array([[47, 60, 74, 49, 85, 94, 59, 23, 16, 76, 41, 74, 95, 60, 79, 42],
       [73, 10, 86, 15, 58, 35, 82, 95, 43, 82, 23, 74, 41, 72, 24, 41],
       [42, 35, 10, 65, 90, 67, 19, 69, 53, 35, 60, 65, 12, 78, 30, 79],
       [14, 14, 86, 59, 28, 70, 92, 63, 26, 89, 24,  9, 66, 11, 60, 70],
       [83, 83, 27, 48, 29, 59, 45, 15, 66, 75, 48, 78, 65, 50, 76, 27],
       [83, 44, 24, 55, 39, 36, 62, 39, 85, 64, 71, 52, 60, 83, 34, 37],
       [79,  9, 61, 85, 82, 57, 60, 69, 69, 29,  9,  9,  9, 10, 86, 28],
       [24, 94, 93, 38, 52, 43, 16, 25, 54, 76, 61, 35, 79, 29, 19, 63],
       [16, 63, 26, 73, 95, 48, 11, 74, 48, 34, 54, 28, 15, 37, 48, 86]]) Answer: 86

array([[3258, 3041, 3756, 3021, 2939, 3028, 3059, 4595, 8458, 5929, 7447,
        3169],
       [3189, 3128, 3926, 3025, 3007, 2985, 3057, 4844, 8435, 6479, 7751,
        3146],
       [4328, 3235, 5624, 3001, 3010, 2966, 3060, 7741, 5464, 8080, 7570,
        3451],
       [8221, 7058, 6682, 3986, 3302, 3045, 5291, 4956, 3523, 3639, 3130,
        8221],
       [7975, 4503, 8594, 3121, 2983, 2947, 3711, 6775, 3623, 5611, 4390,
        6352]]) Answer: 6352

array([[4616, 7659, 5764, 5786, 5022, 5186, 8343, 6970, 6638, 6577, 3646,
        5385, 6104],
       [5543, 7492, 5342, 5895, 4962, 4865, 7738, 6774, 7059, 6488, 3197,
        5787, 6514],
       [4929, 7738, 5634, 5824, 4515, 5733, 7433, 6564, 7320, 6513, 3302,
        6573, 6122],
       [2092, 8209, 6204, 5699, 3869, 8316, 7692, 6073, 7336, 6313, 2410,
        6220, 5616],
       [4207, 7603, 5519, 5894, 4851, 5548, 7367, 6965, 6865, 6512, 3627,
        6118, 6352],
       [5224, 7648, 5337, 6022, 4823, 4782, 7708, 6810, 7300, 6404, 3748,
        6437, 6264],
       [4655, 7696, 5684, 5821, 4689, 5516, 7637, 6624, 6835, 6467, 3281,
        6223, 6094],
       [4180, 8102, 5908, 5719, 4480, 7696, 6749, 6181, 7137, 6385, 3245,
        5834, 6486],
       [5683, 7743, 5428, 5919, 5394, 4260, 7523, 6794, 6876, 6462, 3508,
        6057, 6562],
       [3536, 8192, 5835, 5737, 4067, 7015, 7525, 6209, 6723, 6372, 2686,
        5922, 6148],
       [4943, 7587, 5507, 5865, 4993, 5111, 7474, 6663, 6941, 6313, 3680,
        6424, 6245]]) Answer: 6245

array([[ 12,  43,  26, -16,  14,  -5,  21,  13,  -2,  12, -22,  22],
       [ -2,   9,   0,  20,  13,  21,  36,  11,  40,  16,  39, -12],
       [-38,  12,  14,  25,  14,  15,   2,  17,  16,   8,  23,   0],
       [ -6,   4,  26,  21, -14,  28,  11,  38,  10,  21,  15,   7],
       [ 15,   3,  34,   9, -10,  11,   0,   8,  11,   7,  17,  26],
       [ 12,   6,  12,   9,  -4,   5,  33,  -2,  39,  15,  12,   1]]) Answer: 1

array([[6595, 4124, 7589, 7020, 8302, 6297, 4943, 7846, 4379],
       [6724, 5575, 7109, 5900, 7473, 6484, 4831, 7023, 4832],
       [5208, 6605, 4807, 5434, 4559, 5362, 6449, 4789, 6950],
       [4578, 8474, 4264, 3146, 5100, 4500, 4402, 3988, 7117],
       [6557, 5783, 6677, 5858, 6911, 6452, 5064, 6585, 4975],
       [8031, 5723, 6904, 7764, 4571, 8323, 8722, 6607, 6392]]) Answer: 6392

array([[-10,   2, -12,  13, -18,  -3, -20, -11,  -6,  26,  18],
       [-12,  18,   3,   8, -16,   3, -23, -14,   6,  -1,  15],
       [  1,  31,  15,  13,   3,   8, -40, -11, -17,  25,  12],
       [-15,  17,  16,   6, -40,  12,   1, -17, -29,  -2,   2],
       [  4,  -1,   2,  11,  20,   0, -19,  -8,   4,  10,   3],
       [ 14,  26, -15,  -8, -28, -15, -10,  -5, -13,  -4,   8],
       [ 10, -18, -24,   0,  19, -29,  30, -23,  -9, -28, -33],
       [-14,   1,  11, -16,   2,  -9,   2,   7, -49, -26,  -6]]) Answer: -6
---
[[ -1 -13  -5  -4  -1  -7  13   4 -14  10  15   6  -9  -4 -11  11]
 [-30   9   5  27   5 -33   2 -48   9  20 -56  -6  -7  -6 -18 -22]
 [ 37 -27  -6  48  30  -7  -2   4 -11  -2  19  -5  22 -29  23  -4]
 [-19  44   3 -57 -21  -7  -6   9  10  37  30 -12 -21  20 -59  48]
 [  4   9  13 -10  17   8  15 -17   9  18   1  -8  -1  -4   6   5]
 [ 17  57 -11 -36  19  -7  -8  -8  11  46  -5 -35 -12 -31  44  50]
 [ -4  -4  -8   8  -8 -10  17  -4 -17   8   5   5 -17  -6  -8   9]
 [  0  31   3 -14  11 -32 -18 -23  30   2  -8 -15  17   6  10 -28]
 [-18  23  18 -24 -36  39  -2 -21  59 -19  -6  -7  50  41  22 -39]
 [  1   2  12 -18   0  13  10   3  11  -9  20  -1  -3  15   1  -8]] ⇒ 2

[[-15  42 -15  14  31  -7  68 -36  -5]
 [-24 -29 -33  -5 -28  -3 -49  50 -23]
 [ 27 -35 -37 -34 -26  14 -28  49  38]
 [  1 -27 -41 -18 -29  14 -27  56  12]
 [ 15 -46 -38 -30 -37  11 -52  63  23]
 [ -3  21 -41  14 -10 -13  14 -12   7]
 [ 16  38  21  22  36  11  60 -63  22]
 [ 38 -38 -30 -42 -21  12 -29  42  48]
 [ 19  30 -26 -13  20  -5  55 -27  33]] ⇒ 30

[[ 18  27 -23  15  15 -26 -26 -68  70 -44 -31]
 [  6 -15 -37  35 -27   3 -25   0  36 -33   5]
 [-56  39 -20  -7 -66 -40  20 -65 -21  21 -53]
 [ -6 -30  22 -39   3 -52  -6   9 -15 -27   7]
 [ 20 -19  36   6  34  32  10  22  29 -13  44]
 [ 14  47  -4  17 -13   9  25  -5 -12   4 -24]
 [  4  -1  18 -33  -2 -61 -13 -56  39 -50 -26]] ⇒ -1

[[-28   8  16 -36 -14 -32   5  -8  -4  10  -3]
 [-30   9  21 -46 -16 -21   6 -16   1   7  -3]
 [ 11  16 -18  38   6 -28 -19  15  -7   9 -15]
 [-10 -24  22 -33   9  22  42   2  -8   6  27]
 [-29  -1  26 -36  -6  -7  23  -3  -3  10   7]
 [ 13  11  -7  15   6  -5 -29  -2   4  -8 -14]
 [-19  11   6 -27 -15 -21  -1 -10   0   4  -3]
 [ 24  27 -41  66   4 -14 -37  15   5  -1 -22]] ⇒ 27

[[ 11  25 -53 -16  20 -23 -34  15   6  -1  -6]
 [ -1  17  -7  29 -33  24 -40   1  10  15  16]
 [-40 -32 -19 -12  22  16 -12   1  -2 -38  21]
 [  3  47   7   6  20  24  21  18  32  12 -22]
 [ 45 -16  29  13  -2 -41  19 -28 -19 -10  -6]
 [  7   3  49   6   0  -2   5 -18 -11  53 -17]
 [  3  45  26   3  26  -5  24  12   2 -26  17]
 [-10 -14 -19 -26  13 -21   1 -12  43   6  29]] ⇒ -14
---
  0   -4   -4   -6   -5    2   -2
 70   66  -32   69    2   10   20
 -3  -10   -9  -18  -16    9   -8
-> -4

 54   10   -6   11  -17   14 -> -6

 10   71  -45   44
-54  -16  -22   -4
-> -45

 21  -22   22   26   11
-16  -68  -14  -66  -32
-44   51    1   52  -12
-> 22

 20  -32   19   19
 -2  -54   58  -29
-21   40   32  -10
-> 19

 50  -12  -56  -25   36
-14   14  -48   41   -2
 18  -37   19   27   -1
-> -56

 56  -37    8   -4   22 -> 8

 56   15   25  -11 -> 25

-11   26   66  -29  -25   -2 -> 66
---
-1, -24, -27, -70, 1 Out: -70

-26, -14, -56, 70, 71, -45, 30
22, -19, -26, 51, 40, -14, -36
Out: -14

-10, 10, 8, -54, -33, -16 Out: -33

-17, -67, -53, -27, 22 Out: -27

7, 40, -48, -56 Out: -48

-7, 31, -67, 70, 42
-13, 7, -8, 21, 6
Out: 21

-22, -42, -14, -55 Out: -14
---
-17, -44, -20, -5, -16, -44, -51
20, -18, 14, 25, 21, -1, -26
-9, 49, 12, 17, -12, 25, 40
ans = -20

-21, -46, -60, 15, -55, 5
-33, -43, 41, -29, -16, -38
-16, 17, 17, -27, -30, -69
ans = -60

-12, 19, -2, -29, -20, 16
-24, 27, -48, -31, 1, -38
-14, 12, -24, -33, -7, -51
ans = -2

41, 0, 65, -37
52, 14, 42, -57
26, 38, -39, 19
ans = 65

31, 42, -44, 4
55, -59, 6, -58
9, 8, 56, 27
ans = -44

15, -6, -22, -34, -50
20, 35, 2, -14, 51
-48, 13, 0, 44, 5
ans = -22

11, -16, 44, -3, 15, 34
-5, 15, 9, 21, -27, 2
-32, 54, 1, 17, -13, 9
ans = 44

-42, 9, -45, 7, -43, -55
-20, 0, -52, -16, -22, -29
19, -3, -51, -27, 15, 13
ans = -45
